In the rows, zero is written as 128.
A single turn carries every row of the set below to another of its rows. Some are shown first; where does it send the rows asked next?
zutap: [130, 123, 126, 150, 152, 146, 121, 126, 131, 106, 136, 144, 144, 117, 106, 124, 129, 114, 129, 109, 137, 121, 109, 146, 133, 135, 140, 129, 131, 134, 127, 97, 109]
favo: [154, 134, 119, 128, 126, 128, 129, 132, 130, 126, 126, 128, 158, 112, 114, 134, 139, 145, 103, 131, 132, 118, 102, 143, 148, 134, 145, 128, 121, 138, 145, 116, 118]
vaba: [119, 124, 122, 152, 148, 150, 128, 124, 140, 103, 145, 137, 144, 121, 111, 125, 135, 111, 135, 107, 139, 123, 119, 146, 137, 134, 144, 130, 128, 130, 122, 101, 117]
naku: [149, 134, 121, 125, 138, 129, 136, 124, 136, 126, 133, 120, 156, 112, 110, 140, 133, 138, 95, 134, 128, 125, 102, 145, 149, 132, 138, 132, 116, 134, 135, 113, 116]
sok: [121, 126, 139, 129, 146, 144, 140, 115, 121, 82, 134, 132, 112, 148, 128, 121, 131, 126, 137, 112, 125, 99, 123, 123, 131, 131, 129, 110, 153, 138, 125, 116, 128]
Beza: [121, 124, 144, 125, 139, 142, 143, 114, 120, 77, 139, 133, 116, 141, 121, 115, 124, 118, 138, 111, 125, 108, 122, 131, 130, 138, 127, 108, 147, 133, 123, 117, 115]
kek: [129, 126, 132, 96, 149, 148, 137, 107, 126, 96, 147, 119, 108, 100, 117, 126, 131, 115, 118, 146, 132, 123, 108, 129, 124, 138, 137, 126, 137, 142, 120, 123, 111]
tif: [151, 132, 118, 130, 135, 128, 141, 126, 139, 133, 131, 123, 161, 109, 107, 144, 140, 144, 108, 135, 133, 116, 106, 139, 147, 134, 144, 125, 121, 135, 135, 119, 125]
Konu: [147, 133, 125, 130, 137, 130, 136, 128, 137, 131, 132, 123, 156, 115, 108, 136, 141, 141, 102, 133, 127, 126, 105, 138, 157, 138, 146, 129, 124, 137, 141, 117, 115]
guso: [118, 126, 145, 131, 136, 153, 144, 120, 123, 84, 142, 127, 113, 137, 132, 118, 131, 123, 142, 112, 129, 102, 122, 119, 135, 136, 131, 108, 147, 136, 122, 119, 121]
Gizo: [118, 127, 140, 127, 151, 143, 142, 114, 122, 90, 137, 127, 109, 135, 126, 116, 125, 123, 140, 114, 122, 108, 115, 128, 141, 137, 132, 111, 155, 138, 111, 118, 115]
fave: [143, 131, 131, 146, 128, 108, 131, 127, 126, 98, 136, 133, 149, 131, 124, 123, 118, 136, 121, 131, 124, 98, 108, 152, 112, 129, 148, 137, 116, 135, 144, 125, 107]
Zutup: [118, 132, 139, 134, 141, 153, 140, 115, 124, 82, 145, 129, 113, 146, 126, 116, 126, 129, 144, 116, 118, 105, 119, 131, 135, 136, 130, 108, 146, 135, 127, 118, 121]
sala: [119, 131, 121, 118, 116, 117, 140, 99, 125, 97, 131, 126, 107, 135, 150, 119, 135, 133, 124, 133, 117, 119, 127, 127, 103, 137, 129, 114, 142, 118, 139, 137, 119]
Viso: [126, 122, 128, 146, 155, 153, 132, 122, 134, 107, 142, 142, 153, 119, 104, 122, 137, 115, 131, 110, 141, 120, 118, 148, 132, 130, 142, 122, 127, 133, 129, 104, 123]
fen: [134, 156, 102, 120, 122, 119, 126, 127, 122, 140, 118, 113, 134, 121, 137, 134, 130, 135, 112, 138, 125, 125, 114, 133, 118, 110, 114, 124, 129, 129, 130, 130, 119]
pubom: [121, 135, 122, 116, 111, 171, 139, 118, 123, 118, 145, 106, 121, 120, 133, 119, 131, 116, 132, 151, 135, 125, 110, 125, 115, 125, 146, 131, 134, 129, 121, 124, 117]
pufa: [130, 124, 128, 153, 146, 153, 134, 126, 138, 104, 145, 140, 148, 129, 108, 129, 136, 109, 129, 110, 142, 111, 114, 146, 133, 137, 135, 130, 134, 130, 130, 98, 122]
lafe: [151, 136, 114, 123, 136, 133, 132, 123, 132, 135, 129, 125, 155, 117, 113, 144, 139, 132, 102, 139, 137, 120, 99, 140, 151, 135, 146, 130, 116, 138, 134, 120, 119]
Kog: [124, 122, 133, 140, 142, 146, 139, 122, 141, 107, 140, 142, 154, 128, 106, 117, 133, 113, 129, 109, 146, 123, 109, 148, 137, 143, 140, 129, 124, 130, 120, 102, 120]
bemu: [117, 136, 142, 125, 146, 148, 143, 112, 111, 80, 136, 133, 117, 142, 129, 114, 131, 124, 138, 108, 121, 111, 120, 130, 136, 130, 131, 107, 145, 134, 119, 119, 122]
davim: [123, 126, 119, 111, 127, 123, 134, 101, 121, 103, 125, 125, 104, 136, 147, 120, 133, 133, 116, 133, 116, 122, 135, 118, 102, 135, 135, 115, 136, 119, 134, 133, 121]
dud: [131, 156, 104, 117, 125, 123, 133, 125, 120, 143, 124, 109, 126, 119, 141, 135, 127, 141, 104, 138, 128, 127, 116, 135, 118, 120, 118, 123, 116, 124, 131, 128, 119]
fozel: [137, 130, 125, 122, 162, 115, 129, 119, 126, 83, 134, 131, 125, 108, 114, 132, 120, 121, 122, 122, 131, 106, 98, 151, 118, 127, 125, 132, 126, 147, 123, 126, 105]
gugu: [136, 151, 105, 116, 119, 118, 137, 122, 127, 139, 123, 109, 128, 114, 142, 135, 134, 138, 108, 143, 124, 121, 115, 123, 117, 115, 123, 134, 123, 126, 134, 135, 121]
pok: [128, 156, 105, 115, 123, 108, 131, 125, 119, 136, 126, 120, 127, 121, 139, 135, 133, 135, 106, 147, 134, 119, 113, 134, 115, 118, 118, 125, 123, 130, 133, 130, 121]
divo: [149, 136, 119, 133, 131, 136, 142, 125, 135, 134, 134, 121, 156, 115, 117, 142, 139, 136, 102, 131, 134, 120, 101, 147, 154, 141, 140, 127, 121, 129, 138, 113, 118]
tef: [118, 133, 141, 120, 136, 142, 142, 119, 123, 85, 138, 129, 113, 139, 131, 118, 128, 127, 143, 107, 124, 101, 121, 126, 141, 135, 125, 107, 148, 137, 120, 122, 126]
pirup: [132, 152, 108, 115, 122, 112, 134, 126, 122, 136, 115, 114, 130, 123, 137, 133, 127, 138, 104, 140, 120, 118, 116, 139, 112, 111, 119, 129, 120, 125, 132, 132, 119]
lumok: [132, 127, 115, 114, 119, 129, 134, 102, 119, 97, 132, 128, 110, 131, 143, 130, 136, 131, 121, 129, 107, 117, 136, 118, 107, 133, 129, 119, 145, 121, 133, 144, 119]
Sefu: [141, 138, 122, 131, 133, 135, 133, 132, 140, 138, 134, 119, 161, 110, 115, 138, 139, 139, 104, 133, 133, 118, 103, 139, 143, 130, 149, 131, 113, 136, 139, 115, 120]
pidub: [129, 154, 104, 124, 125, 123, 133, 131, 125, 137, 124, 116, 122, 109, 134, 134, 131, 137, 106, 144, 117, 121, 120, 126, 111, 116, 120, 123, 122, 128, 143, 130, 120]
pilev: [130, 120, 127, 148, 148, 156, 131, 124, 139, 100, 149, 131, 146, 118, 107, 128, 133, 110, 126, 109, 144, 124, 111, 139, 138, 135, 136, 129, 128, 131, 122, 102, 117]
bis: [123, 131, 143, 127, 141, 145, 137, 114, 114, 82, 147, 133, 121, 149, 127, 123, 126, 122, 138, 115, 127, 105, 129, 130, 133, 132, 125, 114, 146, 137, 110, 117, 120]
dibip: [125, 124, 132, 145, 148, 152, 130, 129, 137, 101, 140, 131, 154, 126, 105, 127, 132, 116, 131, 105, 139, 114, 106, 150, 136, 136, 145, 122, 125, 132, 126, 103, 116]
Toder: [134, 162, 104, 126, 117, 115, 136, 124, 126, 137, 125, 112, 130, 118, 134, 138, 128, 138, 110, 142, 125, 119, 118, 127, 113, 119, 120, 127, 127, 125, 125, 127, 121]
zadu: [118, 129, 120, 113, 117, 125, 139, 102, 128, 105, 138, 121, 107, 131, 149, 114, 131, 128, 119, 138, 116, 121, 140, 127, 108, 139, 140, 119, 148, 120, 125, 134, 122]
nos: [132, 126, 124, 145, 149, 163, 129, 125, 139, 110, 145, 140, 146, 129, 101, 123, 130, 110, 131, 111, 136, 120, 113, 143, 136, 140, 141, 131, 125, 136, 128, 106, 119]
Kifop: [123, 141, 124, 116, 113, 124, 139, 99, 119, 99, 128, 128, 106, 132, 145, 119, 135, 128, 115, 132, 110, 124, 133, 120, 105, 141, 134, 119, 142, 115, 128, 131, 118]
Bilad: [135, 139, 129, 136, 99, 142, 150, 136, 120, 120, 135, 113, 145, 141, 134, 113, 121, 139, 131, 139, 126, 103, 103, 134, 121, 127, 149, 135, 128, 133, 140, 134, 119]
zik: [125, 133, 124, 114, 119, 122, 138, 98, 117, 98, 131, 123, 103, 131, 146, 124, 131, 125, 122, 140, 115, 119, 136, 119, 107, 127, 125, 120, 142, 118, 127, 130, 115]
zope: [133, 155, 102, 117, 111, 121, 129, 131, 122, 134, 128, 109, 131, 121, 146, 129, 131, 140, 111, 140, 129, 118, 122, 139, 117, 112, 122, 125, 128, 131, 129, 132, 126]
Tup: [125, 129, 122, 111, 112, 119, 127, 98, 125, 106, 132, 130, 113, 129, 148, 121, 135, 128, 119, 136, 113, 119, 139, 124, 106, 134, 137, 112, 142, 118, 135, 128, 118]
fadef: [136, 139, 119, 133, 136, 132, 140, 126, 139, 131, 121, 117, 155, 110, 117, 136, 142, 141, 107, 140, 132, 121, 93, 143, 151, 130, 146, 120, 116, 134, 135, 110, 117]
Tigon: [120, 128, 127, 117, 114, 123, 137, 103, 121, 104, 125, 125, 109, 136, 150, 120, 136, 129, 123, 136, 114, 111, 138, 123, 102, 131, 139, 113, 140, 117, 134, 133, 117]

pirup moves to Tigon
pok moves to sala
kek moves to fozel
Where do these go?
bemu moves to Viso
Beza moves to dibip
sok moves to pufa
Konu moves to fen
lumok moves to bis
Gizo moves to zutap

